Each row has a name. Each question is about the rows just above it.

|  99 | 136 | 101 |  55 | = J_374
|  99 |  82 | 111 |  74 | = J_319
|  99 | 153 |  69 |  60 | = J_768
| 137 |  82 | 106 | 104 | = J_753
|  99 | 141 |  76 |  72 | = J_168
|  99 | 136 |  75 |  63 | = J_987
| 100 |  84 | 107 | 107 | = J_566
|  96 | 136 |  70 |  57 | = J_724
|  99 | 158 |  43 |  10 | = J_511
|  99 | 138 |  75 |  68 | = J_228
|  97 |  48 | 124 | 111 | = J_16
What comes right after | 96 | in the named rows?  | 136 |
The entry that follows | 76 |:  | 72 |
What comes right after | 100 | in the named rows?  | 84 |
What comes right after | 106 | in the named rows?  | 104 |
The entry that follows | 69 |:  | 60 |
What comes right after | 138 | in the named rows?  | 75 |

| 109 | 121 |  94 |  74 |  86 |  91 | 107 |  98 | 115 |  72 | 128 |  93 |  80 |  55 | 105 | 122 | 100 |  72 | 143 |  98 | 105 |  85 | 116 | 112 |  47 |  99 |  72 |  93 |  66 | 124 |  98 | 104 | 106 |  89 |  86 | 102 |  96 | 118 | 120 | 167 | 103 | 118 | 108 | 108 | 114 |  92 | 107 | 141 |  95 |  74 | 144 |  69 |  81 |  87 | 103 |  83 | 114 |  81 | = J_276
| 137 |  85 | 148 |  62 | 109 |  83 | 135 | 100 | 101 | 118 |  72 |  94 | 122 | 110 |  90 |  89 |  98 |  48 |  98 | 118 |  90 | 108 | 121 | 121 |  98 | 107 | 113 |  85 |  96 | 107 | 113 | 127 | 140 | 105 | 111 | 109 | 121 | 108 | 133 | 128 |  92 | 123 | 106 | 126 |  93 |  68 |  86 | 121 | 111 |  51 | 136 | 116 | 105 | 115 |  53 | 104 | 150 |  79 | = J_281
|  87 | 125 | 120 | 111 |  96 |  45 |  83 | 104 |  96 | 106 | 103 | 126 |  68 |  74 | 112 | 131 |  97 | 114 |  86 | 111 |  98 | 101 | 106 |  75 |  95 |  82 | 100 | 110 |  89 | 143 | 122 | 103 | 123 |  67 |  84 |  96 |  54 |  70 | 102 | 113 | 114 | 126 |  91 | 115 |  81 |  96 |  87 | 127 | 105 | 113 |  77 |  88 | 146 |  94 |  95 |  92 | 101 | 117 | = J_195
| 122 | 104 |  92 |  65 |  68 |  76 | 113 | 103 | 102 |  39 | 105 | 102 | 130 | 107 |  70 |  76 |  80 | 124 | 107 | 104 |  85 |  67 | 116 | 108 | 132 |  88 | 110 | 121 | 111 |  96 | 137 | 115 | 137 | 120 | 106 |  90 | 108 |  66 | 107 |  91 | 130 |  71 |  85 |  89 |  88 | 106 |  97 | 122 | 110 | 117 | 107 | 104 | 118 | 109 | 123 | 118 |  72 |  78 | = J_716
| 102 | 100 | 179 | 123 | 122 | 100 | 100 |  74 | 137 |  65 | 126 | 118 |  88 |  78 | 112 | 109 |  84 |  83 |  77 | 120 | 100 | 115 |  60 | 106 |  84 | 119 | 120 | 110 |  98 |  67 |  88 | 109 | 130 | 103 | 140 | 113 |  84 |  89 | 100 |  71 | 126 |  68 |  97 | 150 | 148 | 108 |  48 | 106 | 104 |  90 | 114 | 126 |  90 | 104 | 109 |  68 | 127 | 117 | = J_338
|  87 | 100 |  67 |  95 |  97 |  88 |  89 | 116 | 101 |  98 |  85 | 137 | 112 | 113 |  75 | 111 | 111 |  86 |  91 |  82 |  97 | 104 |  82 | 100 | 123 |  97 | 133 | 109 | 117 |  58 |  76 |  78 | 115 |  81 |  93 |  86 |  94 |  77 | 105 |  71 |  71 | 112 | 135 | 157 | 131 | 131 | 116 | 120 |  70 | 104 | 123 |  72 | 113 | 116 |  93 |  94 |  88 |  99 | = J_526
| 137 |  85 | 148 |  62 | 106 |  83 | 135 | 100 | 101 | 118 |  72 |  94 | 122 | 110 |  90 |  80 | 106 |  48 |  98 | 118 |  79 | 108 | 121 | 121 |  98 | 107 | 113 |  85 |  85 | 107 | 113 | 127 | 140 | 105 | 111 | 109 |  66 | 108 | 133 | 128 |  92 | 123 | 106 | 126 |  93 |  68 |  90 | 121 | 111 |  51 | 136 | 116 | 105 | 115 |  53 | 104 | 150 |  79 | = J_375
Whose row is | 137 |  85 | 148 |  62 | 109 |  83 | 135 | 100 | 101 | 118 |  72 |  94 | 122 | 110 |  90 |  89 |  98 |  48 |  98 | 118 |  90 | 108 | 121 | 121 |  98 | 107 | 113 |  85 |  96 | 107 | 113 | 127 | 140 | 105 | 111 | 109 | 121 | 108 | 133 | 128 |  92 | 123 | 106 | 126 |  93 |  68 |  86 | 121 | 111 |  51 | 136 | 116 | 105 | 115 |  53 | 104 | 150 |  79 |?  J_281
Whose row is | 137 |  85 | 148 |  62 | 106 |  83 | 135 | 100 | 101 | 118 |  72 |  94 | 122 | 110 |  90 |  80 | 106 |  48 |  98 | 118 |  79 | 108 | 121 | 121 |  98 | 107 | 113 |  85 |  85 | 107 | 113 | 127 | 140 | 105 | 111 | 109 |  66 | 108 | 133 | 128 |  92 | 123 | 106 | 126 |  93 |  68 |  90 | 121 | 111 |  51 | 136 | 116 | 105 | 115 |  53 | 104 | 150 |  79 |?  J_375

|  41 |  71 |  94 | 151 | : J_764
|  63 | 125 |  63 |  80 | : J_104
| 183 | 167 | 153 |  22 | : J_10
| 102 |  23 | 114 |  59 | : J_29
| 143 |  23 | 114 |  59 | : J_674
| 161 | 149 |  78 |  40 | : J_505
| 125 | 125 |  98 | 187 | : J_8
|  74 | 137 | 126 | 173 | : J_321
|  15 |  36 |  52 | 134 | : J_556
| 119 |  60 | 162 | 133 | : J_896
What comes right after | 137 | in the named rows?  | 126 |
The entry that follows | 94 |:  | 151 |
Right after | 71 | comes  | 94 |
What comes right after | 126 | in the named rows?  | 173 |
The entry that follows | 52 |:  | 134 |
What comes right after | 153 | in the named rows?  | 22 |
Right after | 41 | comes  | 71 |

|  57 |  94 |  65 |  56 |  10 | 111 | -> J_76
| 110 | 137 |  42 | 138 | 137 |  93 | -> J_772
| 134 |  81 |  86 |  63 | 107 |  77 | -> J_451
| 145 | 115 |  48 | 127 | 101 |  73 | -> J_931
| 129 |  57 |  33 | 135 | 112 |  87 | -> J_214
|  40 | 101 |  38 |  43 |  18 | 137 | -> J_450
| 67 | 66 | 88 | 75 | 66 | 55 | -> J_395
|  97 | 100 | 104 | 111 |  98 |  63 | -> J_852
| 100 | 100 |  62 | 138 | 131 |  96 | -> J_302
| 100 |  81 |  62 | 101 | 131 |  96 | -> J_355
The entry that follows | 33 |:  | 135 |
Right after | 104 | comes  | 111 |
Right after | 94 | comes  | 65 |
The entry that follows | 10 |:  | 111 |
The entry that follows | 67 |:  | 66 |
Right after | 56 | comes  | 10 |
The entry that follows | 18 |:  | 137 |

| 106 | 135 | 146 | 150 | 110 | 109 |  60 | 132 |  97 | 116 |  69 |  71 | 107 |  97 | 100 |  90 | 119 | 119 | 131 |  29 |  81 |  96 |  40 |  49 | 162 | 168 | 127 |  98 |  63 |  65 |  75 |  95 | 121 | 118 | 122 | 103 |  90 | 170 | 110 |  63 | 167 | 124 |  J_555
|  71 | 133 |  80 |  77 |  70 |  67 |  90 |  56 |  89 |  96 |  92 | 161 |  36 |  59 |  75 | 101 | 107 |  47 |  79 | 131 |  80 |  90 |  81 | 132 |  84 |  52 |  74 | 134 |  69 | 119 | 131 |  96 | 137 |  94 |  91 |  62 |  64 |  96 | 159 | 100 | 112 |  32 |  J_341
|  93 | 138 | 126 | 144 | 112 |  57 |  79 | 104 |  97 | 123 | 137 |  86 |  91 |  58 |  94 |  81 | 119 |  77 | 123 |  26 |  93 | 111 |  80 |  97 | 151 | 165 | 119 | 102 |  44 | 106 |  88 |  66 | 111 | 118 | 132 | 105 | 100 | 145 |  71 |  93 | 139 |  99 |  J_649
|  91 | 125 | 145 | 154 | 114 |  67 |  79 |  79 |  67 | 129 | 131 |  99 | 110 |  72 |  95 |  80 | 126 |  68 | 138 |  18 | 107 | 100 |  94 |  73 | 146 | 178 |  80 |  82 |  56 |  43 |  89 |  63 |  99 | 128 | 132 |  73 |  90 | 134 |  38 | 105 | 142 | 119 |  J_403
|  90 | 113 |  73 |  74 |  86 |  85 | 101 |  49 |  69 |  87 | 103 | 160 |  71 |  53 |  72 | 105 | 125 |  65 |  83 | 109 |  68 |  91 |  87 | 125 |  81 |  76 |  74 | 129 |  68 | 121 | 122 | 124 |  64 |  94 | 111 |  80 |  77 | 103 | 154 | 114 | 119 |  10 |  J_653
|  73 | 130 |  79 |  76 |  74 |  70 |  93 |  54 |  86 |  94 |  93 |  91 |  40 |  57 |  69 | 103 | 108 |  51 |  77 | 128 |  75 |  90 |  85 | 129 |  85 |  52 |  76 | 131 |  67 | 119 | 130 | 102 |  84 |  94 |  93 |  65 |  67 |  97 | 161 | 102 | 115 |  25 |  J_440
|  98 | 134 | 144 | 154 | 114 |  74 |  69 | 110 |  94 | 119 | 141 |  80 | 107 |  73 |  92 |  82 | 117 |  98 | 137 |  18 |  92 | 104 |  67 |  68 | 157 | 175 | 112 |  94 |  57 |  37 |  87 |  78 | 115 | 121 | 129 |  99 |  97 | 144 |  66 |  85 | 152 | 124 |  J_305
|  93 | 138 | 126 | 144 | 112 |  57 |  79 | 104 |  97 | 123 | 137 |  86 |  91 |  58 |  94 |  81 | 119 |  77 | 123 |  26 |  93 | 111 |  80 |  97 | 151 | 165 | 119 | 102 |  44 |  38 |  88 |  66 | 111 | 118 | 132 | 105 |  61 | 145 |  71 |  93 | 139 |  99 |  J_521
The entry that follows | 167 |:  | 124 |
Whose row is |  90 | 113 |  73 |  74 |  86 |  85 | 101 |  49 |  69 |  87 | 103 | 160 |  71 |  53 |  72 | 105 | 125 |  65 |  83 | 109 |  68 |  91 |  87 | 125 |  81 |  76 |  74 | 129 |  68 | 121 | 122 | 124 |  64 |  94 | 111 |  80 |  77 | 103 | 154 | 114 | 119 |  10 |?  J_653
Which row holds |  73 | 130 |  79 |  76 |  74 |  70 |  93 |  54 |  86 |  94 |  93 |  91 |  40 |  57 |  69 | 103 | 108 |  51 |  77 | 128 |  75 |  90 |  85 | 129 |  85 |  52 |  76 | 131 |  67 | 119 | 130 | 102 |  84 |  94 |  93 |  65 |  67 |  97 | 161 | 102 | 115 |  25 |?  J_440

| 107 |  97 | 109 |  95 | 140 |  97 | : J_616
|  91 | 105 | 108 |  73 |  39 |  79 | : J_648
|  95 | 110 |  99 |  23 | 146 | 109 | : J_804
| 105 | 113 |  81 | 127 | 110 |  99 | : J_206
|  78 | 106 | 109 |  65 | 139 |  74 | : J_979
|  91 | 105 | 108 |  73 |  39 |  77 | : J_184
| 106 |  80 |  94 |  83 |  69 |  55 | : J_320
|  96 |  85 | 104 | 104 |  67 |  38 | : J_7
| 105 | 108 |  86 |  87 | 106 | 110 | : J_717
|  71 | 103 | 141 | 109 |  92 |  91 | : J_774
What comes right after | 113 | in the named rows?  | 81 |
Right after | 94 | comes  | 83 |
What comes right after | 81 | in the named rows?  | 127 |
Where do |  78 | 106 | 109 |  65 | 139 |  74 | appear?  J_979
The entry that follows | 141 |:  | 109 |
The entry that follows | 140 |:  | 97 |
Right after | 86 | comes  | 87 |

| 134 |  67 | 111 | 147 | 107 |  99 | 124 |  92 |  82 |  59 |  91 |  94 |  91 | 102 |  51 |  58 | 127 |  66 | 102 |  64 | 105 | 110 | 152 | 105 |  87 | 101 |  31 |  97 |  99 | 109 | 105 | 102 |  97 | 111 |  97 | 126 |  57 | 101 |  57 |  61 | 115 | 115 | 110 |  91 | 109 | 156 |  96 |  95 |  98 |  J_644
| 113 |  69 |  84 | 155 | 105 | 101 | 139 |  92 |  85 |  97 |  98 |  99 |  92 | 105 |  48 |  60 |  84 |  65 | 101 |  71 | 112 | 109 | 111 | 103 |  89 |  98 |  54 | 111 | 107 | 110 | 100 | 100 |  98 |  99 |  94 | 126 |  57 | 101 |  94 |  61 | 115 | 115 | 110 |  91 | 109 | 156 | 110 |  95 |  98 |  J_985
| 113 |  69 |  84 | 155 | 105 | 101 | 139 |  92 |  85 |  97 |  98 |  99 |  92 | 105 |  48 |  60 |  84 |  65 | 101 |  71 | 112 | 109 | 111 | 103 |  89 |  98 |  54 | 111 | 107 | 110 | 100 | 100 |  98 |  99 |  94 | 122 |  68 |  98 |  90 |  56 | 128 | 115 | 114 |  44 | 106 | 161 | 106 |  81 |  84 |  J_671
Right after | 58 | comes  | 127 |
The entry that follows | 31 |:  | 97 |
The entry that follows | 134 |:  | 67 |
The entry that follows | 127 |:  | 66 |
The entry that follows | 87 |:  | 101 |

|  62 |  85 | 128 | 135 | 141 | 123 |  80 | 117 |  91 |  92 |  J_605
| 151 |  65 | 104 | 100 | 113 | 118 |  57 |  96 |  88 | 116 |  J_913
| 104 |  97 |  45 |  82 |  48 |  62 |  96 | 114 | 118 |  99 |  J_765
| 119 |  84 |  62 | 135 |  64 |  63 |  50 |  99 | 131 | 107 |  J_267
|  71 |  90 | 144 | 102 | 137 | 138 |  85 |  99 |  83 |  87 |  J_665
|  90 |  89 | 149 |  52 | 159 | 130 |  55 | 101 |  75 | 103 |  J_874
Right after | 89 | comes  | 149 |
What comes right after | 123 | in the named rows?  | 80 |
Right after | 57 | comes  | 96 |
The entry that follows | 144 |:  | 102 |
What comes right after | 117 | in the named rows?  | 91 |
Right after | 131 | comes  | 107 |

|  88 | 104 | 103 | 106 |  87 | 106 | 111 |  97 | 115 | 104 | 101 |  47 | 116 |  92 | 107 | 118 |  87 |  95 |  98 |  88 |  84 |  80 |  95 | 105 | 100 | 100 |  98 | 119 |  99 | 118 |  83 |  95 | 102 | 104 | 117 | 105 | 100 |  98 | : J_495
| 100 | 103 | 106 | 117 |  85 | 105 |  92 | 103 |  96 | 106 |  95 |  86 | 102 | 100 |  93 |  92 |  98 |  98 | 106 | 112 | 112 | 103 | 108 |  95 | 109 |  97 | 124 | 101 | 105 |  92 |  96 |  94 |  93 | 114 | 108 | 106 | 106 |  99 | : J_12
|  93 | 101 |  81 | 102 | 121 | 105 |  95 |  88 | 109 | 103 |  99 | 107 | 100 | 106 | 101 |  99 |  98 |  99 |  89 | 102 |  97 |  98 |  93 | 104 |  92 | 112 |  89 |  99 |  96 |  90 |  92 |  97 | 100 |  90 |  99 | 104 |  96 | 109 | : J_868
| 112 | 110 |  84 |  94 | 116 | 112 |  88 |  84 | 102 |  99 |  98 |   1 | 100 | 106 |  98 |  99 |  95 |  96 |  95 | 107 | 100 | 102 | 103 | 104 |  97 | 104 |  97 |  97 | 106 |  90 |  88 |  91 | 101 |  99 | 104 | 104 |  91 | 110 | : J_467
| 100 | 103 | 106 | 117 |  85 | 105 |  92 | 103 |  96 | 106 |  95 |  86 | 102 | 100 |  93 |  92 |  98 |  98 | 106 | 112 | 112 | 103 | 108 |  95 | 109 |  97 | 124 | 101 | 105 | 101 |  96 |  94 |  93 | 114 | 108 | 106 | 106 |  99 | : J_745
| 105 | 105 | 105 | 101 |  93 |  99 | 120 | 102 |  77 |  92 |  98 |  97 |  90 | 102 |  97 |  87 | 106 | 102 | 108 | 109 | 110 | 115 | 113 |  96 | 106 |  90 | 104 | 191 | 107 |  94 | 111 | 100 | 102 | 107 |  93 |  76 |  96 |  97 | : J_363
| 113 | 100 |  99 |  99 | 172 |  93 | 113 | 101 |  85 |  86 | 103 | 105 |  87 | 102 | 103 |  93 | 110 | 106 | 102 |  97 | 101 | 114 | 104 |  99 |  96 |  93 |  78 |  84 | 101 | 101 | 118 | 108 | 108 |  93 |  91 |  96 |  91 |  97 | : J_221
Which row holds |  88 | 104 | 103 | 106 |  87 | 106 | 111 |  97 | 115 | 104 | 101 |  47 | 116 |  92 | 107 | 118 |  87 |  95 |  98 |  88 |  84 |  80 |  95 | 105 | 100 | 100 |  98 | 119 |  99 | 118 |  83 |  95 | 102 | 104 | 117 | 105 | 100 |  98 |?  J_495
What comes right after | 83 | in the named rows?  | 95 |
Whose row is | 105 | 105 | 105 | 101 |  93 |  99 | 120 | 102 |  77 |  92 |  98 |  97 |  90 | 102 |  97 |  87 | 106 | 102 | 108 | 109 | 110 | 115 | 113 |  96 | 106 |  90 | 104 | 191 | 107 |  94 | 111 | 100 | 102 | 107 |  93 |  76 |  96 |  97 |?  J_363
The row with | 100 | 103 | 106 | 117 |  85 | 105 |  92 | 103 |  96 | 106 |  95 |  86 | 102 | 100 |  93 |  92 |  98 |  98 | 106 | 112 | 112 | 103 | 108 |  95 | 109 |  97 | 124 | 101 | 105 | 101 |  96 |  94 |  93 | 114 | 108 | 106 | 106 |  99 | is  J_745

|  99 |  78 | 152 |  34 | 174 | : J_91
|  32 |  54 | 165 | 150 | 175 | : J_407
| 171 |  21 | 172 |  67 |  39 | : J_817
|  72 |  66 | 106 |  61 |  72 | : J_34
|  46 |  73 | 129 |  69 | 107 | : J_343
| 157 | 101 | 110 |  84 | 123 | : J_170
|  83 |  91 | 173 |  87 |  76 | : J_661
Right after | 32 | comes  | 54 |
The entry that follows | 129 |:  | 69 |
Right after | 172 | comes  | 67 |
Right after | 84 | comes  | 123 |
What comes right after | 67 | in the named rows?  | 39 |

| 137 | 133 |  27 | 122 | -> J_309
|  30 | 154 |  30 | 107 | -> J_990
| 140 | 107 |  35 | 128 | -> J_598
| 129 |  90 |  39 | 101 | -> J_851
| 122 | 136 |  33 | 109 | -> J_782
| 128 | 127 |  31 | 140 | -> J_386
Right after | 127 | comes  | 31 |
The entry that follows | 31 |:  | 140 |
What comes right after | 39 | in the named rows?  | 101 |

| 106 | 105 |  87 |  98 |  J_949
|  87 | 175 | 140 | 116 |  J_289
| 105 | 104 | 128 | 146 |  J_912
What comes right after | 106 | in the named rows?  | 105 |
|  87 | 175 | 140 | 116 | is in which row?  J_289
What comes right after | 104 | in the named rows?  | 128 |
Right after | 140 | comes  | 116 |
Whose row is | 105 | 104 | 128 | 146 |?  J_912

| 170 | 100 | 120 |  78 |  66 |  75 | 119 | -> J_437
| 148 | 141 | 102 |  32 | 138 | 139 | 127 | -> J_426
|  95 |  75 |  74 | 149 | 139 |  77 |  57 | -> J_541
| 154 | 134 |  68 |  17 | 146 | 169 | 115 | -> J_453
| 125 | 134 | 117 |  64 | 118 | 122 |  92 | -> J_989
|  66 |  81 |  86 |  41 |  63 |  61 | 139 | -> J_383
|  95 | 109 |  96 |  96 |  92 |  94 |  90 | -> J_848
| 126 | 113 |  73 |  67 |  96 | 130 | 129 | -> J_324
The entry that follows | 17 |:  | 146 |
What comes right after | 170 | in the named rows?  | 100 |
The entry that follows | 169 |:  | 115 |
Right after | 102 | comes  | 32 |
The entry that follows | 138 |:  | 139 |

